One turn moves every row onto another: examples first, then more rows asked
tum: [ 12   2   4   8 -11 -17  -9   6   8  -2  -7  11  -4  -3  -5  -7   9  13
  -5 -14  -9]
nasu: [ -9  -8   7  10 -21   8   5 -18   2   2  -3  -4 -27  -7   0  14   3  11
  10 -16 -18]
fid: [  4  -4  -2   0 -16   9   4  -6  11   1   2   7 -17  -1  14  21   9   5
 -15 -13   1]
zir: [  9   3  13   3  -7   8  -4  -4   6  10  -1   9   4   8   1  25  -1  33
  15  -2 -12]
Vepu: [  6  10   8  -1  -8   0 -12   1  -4   3   4   3 -18   3   3  -6 -17  11
  15 -26  -6]
tosud: [ -6  13  13  -3   1   8  -5  -9  25  -8   2  -4 -14   0  -8  26   3  22
   9 -19  -3]
susel: [ 11  -3   7   1 -17 -17 -11   7   6  -4  -5  11  -9   0  -6  -7   2   7
  -4  -5  -7]
sefil: [-14   4   6  11   0  23 -12   2  -9  13   0  -5   4   1  -9   0   0  22
 -12  -9  -4]
Kol: [-10  -4 -17   5  -5  15   7   9  -1  -3  -8 -11 -22  10   4  -2   2   1
  -1  15  -1]
Vog: [ -2   9  -4  15  13  10   8   6   3  -7  -7   5 -11  12 -20   0   0  22
   4  21   9]
zigoz: [ -1   0  -8  20   2  11  10   5 -12  -8 -12 -14 -19   3  -5   0  -8  -2
   4  15   2]
dula: [ -8   9  -1   1 -11   8  -6   3   1  -1 -22   4   2  15  -2   2   2  31
   2 -25   3]
sop: [  8   4   9  22  -7   6  -2  -8  -9  -5 -22   6   1   7  -5   6 -15  25
  -1 -21   0]
pobe: [-12   3 -16   4  -2  13  10  15  -6  -4 -11 -11 -18   7  -4  -3   4   3
   6  12   5]
bem: [-11   0   7   4   1   3  -2  -1  -5   1 -12 -10 -17  12 -13  -7  10   0
  -1  20   6]
sil: [ -4   7   1  16   5   6  10   4  -3  -5 -10  -2 -12  13 -17  -5   8  13
   3  24   8]
Delo: [ 10  -5   0   0 -12   3  -4   6  10   5  -4  -1   0  -3   7  24  -5  12
  16  -7 -24]
buzif: [  2  -3  -3  -1 -17   6   1  -9  10  -2  -1   9 -18   0  12  24  13   8
 -12 -10   2]
gaba: [ 13   0  16  18  -3   0  -1 -13  -8   0 -19   8  -4   0   1   1 -14  21
  -3 -20  -3]
dok: [  6   3  11  -8 -15  -3 -14   2  -3   0   3   3 -21   6  -1  -7 -18   7
  13 -15  -6]
guv: [ 10   3  14   3  -6   7  -6  -5   7   9  -2   6   4   9   1  25   1  33
  15  -1 -12]
refa: [ -6 -10 -11  17 -11   9  14 -10  -6   1 -13  -8 -29  -1   0   3   1   0
  12   3 -11]
zom: [  8   6  11  11   0   6  13   1  16 -14   0  22 -12  -8 -16  19  -3  22
  10 -14  -1]
fav: [ -8  -4  14   8 -19  10   4 -16   7   0   4  -1 -25 -10  -1  24  -1  14
   6 -16 -15]
Rede: [ -7  13  -1  11  15  16   2   1   1  -6  -5  -6 -18  17 -17  -1  -8  22
  14  16   7]
far: [ -2  -1   5   0 -16   8   3  -6  17  -1   5   6 -16  -5   7  27  11  11
 -11 -13  -3]
mula: [ 12  -4   0  -1 -11   4  -3   6  10   5  -2   0   0  -2   9  25  -6  11
  15  -7 -22]
Tel: [  2  13   8  10  17  11  -2  -2  11 -11  -4 -10 -22  15 -11   2   3  25
  19   5  11]
Rida: [ -5  -8 -11  17  -5  14  11   3  -8  -3  -8  -9 -25   3  -1  -1  -9   0
   2  16  -7]
Paze: [  2   6  13   9  -1   6  10  -4  18  -8   2  17 -10 -12 -15  28  -2  21
   4 -14  -4]
lekes: [ -1  -5 -19   4  -7  12  10   1   2   1  -7  -4 -24   8  13   7   7  -4
  -4   2   5]
mav: [ -8   1   5   2   1  13   8   3 -16   5  -3   6 -22   8 -12  -4 -10  -1
   4  15  12]
vubun: [  5   6  10   9   4   6  11   1  14  -9   1  22 -12 -10 -20  18  -4  26
  10 -14   1]
Dofo: [ -7   0  12  -5   7  11  -9   6   2   8   3  -4   0  -8 -15  -7 -14  -1
  -2  -5 -12]
nimit: [ -6  13   2   8   8  17   8   2  -8  -2  -3  -5 -20  18 -11  -4  -7  12
  13  16  12]
furuv: [ -8  -6   7   8 -20   8   3 -20  -1   0  -3   0 -29  -6   0  19   1  13
  12 -15 -14]
lam: [ -5  -2  10  -4   7   8  -9   9   6   7   1  -1   3  -8 -16  -7  -8  -1
  -7  -2 -11]
kirub: [ -7   6   3  -9  -8   4  -4   1   2   5 -18   6  -3  10   4  -4   6  29
   3 -26   0]
foza: [  5   7   2  15  12   9  14   8   6  -9  -3  16 -17   4 -19   2   3  27
  13   9  12]
Zadab: [  1  10  -3  25   8  17   4  14  -6 -10  -9 -10  -7   9  -9   2  -3   1
  -5   4  12]
simus: [-10   2   8  17   0  22 -10   1 -12  12  -1  -2   5  -2 -11   1  -4  20
 -14  -8  -5]
vute: [  0  14  13  -1   4   8  -6  -6  26 -16  -1  -6 -16   7  -7  17   6  22
  15 -18  -1]
nare: [  1  14  13   0   9   6  -9  -8  24 -12  -1  -8 -14   5 -10  18   5  24
  11 -17   1]
dusot: [-18   9  -6  17   0  19   7  18  -8  -5 -11 -11 -12   7 -18  -5   1  10
  13  -1   2]

sefil turns into lam
kirub turns into tum
bem turns into Zadab
Now these:
fav turns into tosud
Vog turns into Rida
buzif turns into zom
vubun turns into nasu
Tel turns into lekes
pobe turns into sil
sop turns into dok

One turn moves every row onto another: examples first, then more rows asked
diri: [-10  10  -1   8   4  -3 -10  11  -1  -3   1  -6   2  -7   0   8 -27   0
  -4  -8  -5   2 -24   3  -2   5]
ruk: [  3   0 -22  -4  -4  19   2  -3   2 -10  18  10  -8  -9  -3  -9  -5  12
  -4  -9  11   1  -8  -8   3   8]
tefif: [ 14   7  -1  20   7  -4  -5  -1   6  22 -12 -10   7   6 -11  -6 -13   3
  -2   5 -12 -17   2 -16  -8   6]
koge: [ 14   6 -10  -5   8  -4  -8   0   2   1 -11  -8   9   8   8 -10   4   7
   9   1 -12 -10  17 -18  -6  17]
beli: [ -7  -9   3  -8  21  15   2   4   4   9   1  22  -2 -10  -3  13   5  -5
   5   7  -9  -1   9   6 -18   2]
gek: [-13  -7   0   4  20  16  -3   5   9   9   5  19   3  -9  -2   5   6  -4
   2   2  -2  13   0  12 -18   3]
Fes: [ 18   5 -22  -8  -1   1   9  -1  -8   3  -8  -9  10  -6  -9  -7   1   0
  15 -11   4 -27   7  -4 -16  12]
Vana: [ -8  12 -16  10  19   1  -7  -3   6 -11   1  13  -8 -16  -6   3 -15  -7
 -10  -8  -1  -2 -10   3  -4 -11]
mebod: [  0   1  16  -1  11  20   8   6   0  14  13 -10   6 -11 -15  10  -1  14
   3  -1   6   0  -5  -3  -8  -2]
lat: [ -1   8   3  15   5  -2 -17   9   2   6  -1 -11   1  -2  -1  11 -26   1
  -2   0 -11  -6 -17  -8   1   8]
zem: [ -6  -2 -14  -5 -12  15  -5   9   3   1   5  14   4  -3  17  -3  -2   3
   0  -7  -5   8 -13  -6  -6  21]
tar: [ 19  10  -8  -2  -6   3  11   0  -1  23 -29  -2  12   7  -7  -5  10  -3
  -7  -2  -2  -9   6  -5 -13  -3]
zokog: [  2  -8  -7   2  -5   5   1  -3  -2 -13 -22  -5   0  15 -24 -11 -15   1
  -9 -14  22   4  -5  -1  -7   3]
boto: [-11   3 -10   1  -3  11   4 -10  -1 -16 -16   8  -3  17  -9  -9  12 -12
  -8  -4  10   4  10  -1 -19  -3]
buta: [ 16  12  -6  14   1  -1   2  -6   5  17 -18  -6   2  16 -13  -8   9  -3
  -7  13  -3  -9  15  -4  -9  -2]
Deri: [ -1  -2  -2   7   4  10   9 -14 -12 -14 -15  13  -4  17 -26  -5  -6   3
 -10  -3  11   4   0   2 -16  -8]
Mazot: [ 20   6 -12  -2  -7  -8   1  -1 -18  12 -26  -6  15   6  -9  -5   2  -4
   2  -4   1 -16   1   8 -18   5]
sobe: [ -6   8 -16  10  19  -5  -8  -4   7 -11   2  15  -7 -16  -7   2 -15  -9
  -7  -7  -2  -2 -11   4  -1  -8]
nolo: [ -6  -2 -16   6   1   7  -7  -2   2  -1 -30   6  -1  25  -6  -5   0 -15
  -8 -13   6  10  -5  -4 -12   2]
mub: [ -7  -4   8  -1  14  18   6   9   0   6  18  -6   2  -7 -17   6  -4  12
   3  -2  12  10  -9  11  -9   2]
keba: [ 15  -4 -16   0  13  -9   2  -1  -6  12  -9   2  -9   4 -19   1 -19 -10
   3   3  -8 -28   7   1 -12   6]
pil: [ -6  -3 -17  -5 -11  17  -9   8   0   2   5  14   1  -4  17  -5  -5   3
  -4  -7  -3   7 -14  -5  -8  19]
zufev: [  8  -2   4 -19  19   0  11   2  -5  11  -9   5  -3   5  -6   3   0   1
   1   9 -15 -12  22  -7 -15   3]
tumar: [ -7  -5   6  -1  15  21   1   9   0   2  16  -7   2  -7 -15   5  -6  14
   3  -3  13  11  -5  11 -11   4]
pab: [  0  -1 -14 -10  -5  11 -12   7   3  -3   0   8   4  -1  20   2   2   3
   8  -3 -11   0   0 -12  -4  25]
pud: [  4  -1 -21  -8  -4  15   5  -2   2 -10  19  10  -7 -11  -3 -10  -1  10
  -2 -11  12   2  -8  -7   5   7]
vibis: [-12  -6  -5   2  21  20  -6   5   7  10   4  17   3  -9  -1   5   8  -2
   2  -1   1  13   0  12 -19   2]
Dol: [ -8  -4   8  -5 -14   7  -1   0 -12  -6 -15 -11   6  15  -8 -13   0  -2
 -10  -9  17   5  -3   0 -18   4]
Gedu: [ 21  13 -10   1   7  -7   1  -8  -5  -6 -20  -6   4  17 -11  -6   2   7
  -1  10  -6  -7  19  -4  -3   4]
bimed: [-12   9   0   6   5   0 -11  12  -3  -4   0  -5   1 -10   0   8 -28   1
  -8  -7  -4   2 -22   5  -5   3]
Dak: [ 20  -1  -3 -17   1  -3  14   2  -5   0 -22  -3  -1  14 -15  -3  -7   6
  -5  10  -2  -8  20   0  -6   7]
Zep: [ 17  -6  -2  -6  -6  -7   5   4 -11  12 -18  -8   1  10 -20  -5  -9  -6
  -4  10   3 -19  11  12 -16   9]
meki: [  4   1 -18  11  16  -4  -8  -5   4  -4  -1  15 -10 -18 -15   6 -17 -12
  -1  -5  -2 -19  -8   3  -3  -4]
vir: [ 12   1 -20  -8  -5  14   3  -4   0  -7  12   1   2 -17  -5  -6   4   9
   8 -14  13 -13  -5 -11   1   8]
pamav: [ -6  -4   7   5  -3   6  -5  -4 -19   7 -22   5   4  23  -8  -3  -3  -4
 -11  -7   2  11 -12   0 -20  -2]
Dusus: [ 11   8   7  -2   4  10  20   1  -3  23  -9  -7  15  -7 -13   0   2   8
   2  -2  -3 -18   5 -10 -21  -3]

Dusus turns into Fes
Dol turns into zokog
Now these:
ruk turns into Vana
pud turns into sobe
tar turns into Mazot
pab turns into lat

One turn moves every row onto another: examples first, then more rows asked
kupi: [ 18  -2   2  -5  -5   4 -25   3  -6  -6  -3  -4  -3  -5  -5   1  -6  15
  -6  -6  -3  -7   6   6  10 -18  10   2]
luf: [  2  -3  -8 -26  11   4   4   5   3 -14  -9   1  14 -10  12   3 -10  12
   6  -7 -21  -2   7  17   6  16   5   8]
venop: [-17   0  26  -6 -11   3   4   4 -15  -8   2  -8   5  -1  17   3 -12  14
  23  -5   0   4   6   7  -5  -2   7   3]
Med: [ -4  -5   5  -9  10  12 -10  20  -9   9   4   5  14  -8 -10  -1  -2  11
  -5   4  -3  -2   6  -3  11 -22   3  14]
fovaz: [-10   7   1  15  -4   2  -8 -18  -5  -6   4   1   3 -16  15   8  13  20
   5  -1   5  -3 -14   0  32  20   4   0]
Nif: [-10  -6 -18  -6   6   7  -4  -4 -20 -12  10   1   5  14 -15  19  -5  29
  -2  -8   2  -7   9   2  16  -2  12  -6]
fif: [-32  -4  -9  -6  10   6  -2   0  -4  -8   8  -1   3  -6 -22  15  -6  13
  -3 -10  -1  -1   6  16   7  -1  11   0]
turig: [-18  -8  -3  -9  10   5  -7   3   6   9  17   6   4 -22  23  18  11  13
   4 -12   1  -1  10   5  -3  -2  -1   9]
letep: [ -9   2 -14  -4   3 -10   9   1  -2  -8  -1  -3 -20  -6 -14  20  -9  12
   4 -10  -3   0   7  -2  12  10   3   3]
Tatat: [ 20  -4   9  -1  15   5  -8  -9  -3  -3  -4  -1 -16   9   5  12  -5   3
  -5  -8  -3   2  -2  16  22   3  10   3]
rilo: [-25   0  14  -2   2   9 -19  10  -1   3  -6  -1  18  -3  16  16  -1  16
  18  -7  -3  -7   6 -21   7  16   4   1]
naz: [ -1 -14   4   6  18   1   5   1 -12 -11  10 -17   4  11  -1  21 -12  32
   0 -10  -2  -9   5  -1  27  -3  17 -10]
nopom: [  3  -6  39  -6   2   8  -9 -10  -8  -5  -5  -8  18   0  22  19   0  13
  -7  -4  -6  -1  10   3  24   0   0   5]
vem: [-15  -5   4  -1   4  13   5 -11   4   9  -1  -3  12  -5  25   4 -13  11
  11  -3   0  23  12 -18  32  -2  19  -3]
Kofog: [-14   9  26  -1   1   4  -2   2  -2  -3  -3   1  15 -13   9   6  17  -1
 -13 -19  -5  11  -1  10  28  -3   2   6]
pevam: [ -3  11 -16  12  15   3   9 -18  -9  -1  -8  -1  22   0  12   3  15  14
   9  -7  -9   2   9   6  25  -3  -4  -3]
rak: [-18   7   5  15  -9  14 -21 -10  -1  -1  -7  -7  10 -15  17  13   7  16
  -2  -8   0 -14  11 -11  16  11  -1  -6]
tes: [-18  -8  11  -5 -10  14   8 -13   7   8   2   4   7 -26  16   8  -3  17
  11  -1   7  13  13 -11  14 -10  19   0]
voru: [-17   0  10  -3   7  -4  -6   2  -5  -3   4   8  12  -4  15  10   5  21
  25   0   1   5 -18 -11  22  25   9   7]
pido: [ 10   3  12 -19  -1  -6 -16  -5 -14  -1  -6  10  13   3  12  14  -5  28
   8   7  -9   4  21  -4  22   8   0   6]
puso: [-10  -2   5  -2   5 -11  10  -9 -20   3  -2 -14  14  -3  13  -7  -2  26
  17  15 -10  13  -5  -1  18  -3   2   1]
Dugo: [-11  -7  22  -6  11  -3  12  -1  14  14  11   1  -6  -5  22   2   3  20
   4  -8  10  -1   4  -8  10   4  15  -4]
Lumo: [  8   3   2 -10   2   1  21  16   0 -16   2  -1   7 -22  12  -7  -2  21
   0 -14 -11  -5   0  12  19   5   9   5]
fod: [ -6  -5  -3 -22   3  23   6  -4 -13  -8 -11  -6  18   9  15   0  -7   9
 -13   1 -18  -7  10   5  10  12   1   3]
Lub: [  0   1   7  -7  -6  20  22   7 -15 -10   1  -8  11  -3  15  -9   0  18
 -20  -6  -7 -10   4   1  23   1   6   0]
sep: [ -5  -5 -13  -4   3  13  -7 -14  -4  -9   2   3   9  -1  31  16  -1  10
  13 -15  -4  27   3 -12  27  -2  15  -1]
Ziven: [ -4   0   3  -3   4   0 -10 -15   1   2  10  -2   8  16  25 -11  -7  19
  -3  -2   8   2  -2  -9  28   2  22 -11]
riz: [-10  13   5   8  -2  16   3  -5  -5 -12  -5   5  13   1  16  13   5   2
  14 -27   2  -7  20  14   3  -2   0  -2]
Kitum: [-16   2   3   4   3  -5   6   4   4 -18  -5 -12   1  -6 -13   6  -3   7
  -7 -14  -4  -7  -9  -9  15 -12  20  -6]
Mag: [ -8  -8  -6  -8 -11  14  -4 -17  -1  -9   5  10   4 -21  22  20  10  15
  13 -14   2  16   4  -4   8 -11  15   2]
Guki: [-22 -13  12   6  23   0   7   5   3  -7   7 -19   2  -9  -8  18 -13  16
  -2 -12  -4  -2   2  13  18  -2  16  -3]
Bekud: [ -5 -11 -11  -5  11   7   5  -5 -18  -5   9  -3   7   2  -2  34 -19  11
   8   4  -1 -11  10   1  21   9   2  14]
Zuvab: [-12 -11   6   3  11  12   2  -1 -12 -14   5 -13  27   2  -2  20 -13   6
  -3   0  -2 -18  -5  -6  24 -13  20   6]
Bos: [-12  -1 -22  -6   4   9 -29 -11  -7  -4  17   2  18  -1  26   5   1  11
  -3  -6  -1   3   4   4  16  -4   7   2]
kidu: [ -7  19  -1 -13  -1 -10  -9   7  -9   1  -4  19   9 -11  -1   0  12  14
   1  -8  -8  16   9   3  26   5   2   7]
rin: [-1 -6 12 -5 31 13  7  8 -6 12  4  7  1  6  0  9 -1 -1 -4  2 -2  6 -1  7
 23  0  3 16]

pevam turns into puso
voru turns into rilo
Now these:
kupi turns into Tatat
Mag turns into sep
letep turns into Bekud
fif turns into Nif
Ziven turns into Dugo
nopom turns into Kofog
Lumo turns into luf

One turn moves every row onto another: examples first, then more rows asked
fizis: [ -3  28  25  11   6 -16   8 -22  -8   3  12  16]
daf: [ -7  25  26   6   9 -15   1 -20  -8   7  17  14]
Nabo: [ -9  18  15 -10  -5 -34   3 -21  17   0  -1   3]
Bozi: [ -7  13  17  -9  -2 -19  13   3  18 -20   5   6]
zat: [  1  13   6  -2 -26 -18  -4  13   0  -4   6  16]
Gele: [-12  16  20  -9  -5 -36   6 -19  17  -1   3   7]
Nedaf: [  1  15   4   0 -25 -19  -8  11  -1  -5  11  12]
kenek: [ -5  17  21 -11  -6 -30  13   3  21 -12   6   5]
bev: [ -3  24  14  -6  -8 -26  16   1  22 -13   3   0]
sol: [ 14  24   5  11 -18  -2   0   3  -1   5   3  10]
Nukeg: [ 12  22   5  -1 -22   2   2  -3   9  11   3  14]
Serav: [  0  15  22  -6  -5 -26  20   4  17 -14  12   6]
lel: [-15  17  27   6  -2   2  -9  -7  -5  10   7   9]
naruk: [ 12  25  10   6 -18  -2   9   6   5  12  -2  18]
fonov: [ 12  22   7   3 -21  -3   0   6   0   8  -3  16]
gufum: [-12  16  27   4   0   2  -5 -10  -6  16   8  13]
nada: [ -2  17   1  -3 -26 -21  -7  10   1  -2   8  14]
nis: [ -9  31  21  12   6 -18  -3 -19  -1   2  19  20]
pida: [-11  12  18 -10  -2 -31   2 -20  19   1   0   3]
Butuf: [-14  17  26   5   4   2  -7  -6  -2  14   7   8]
sukul: [ -7  27  22  10  14 -13   5 -17  -1   6  18   6]

kenek turns into fonov
pida turns into nada
Bozi turns into Nukeg
Now these:
naruk turns into fizis
Butuf turns into Nabo
sol turns into sukul
Gele turns into zat

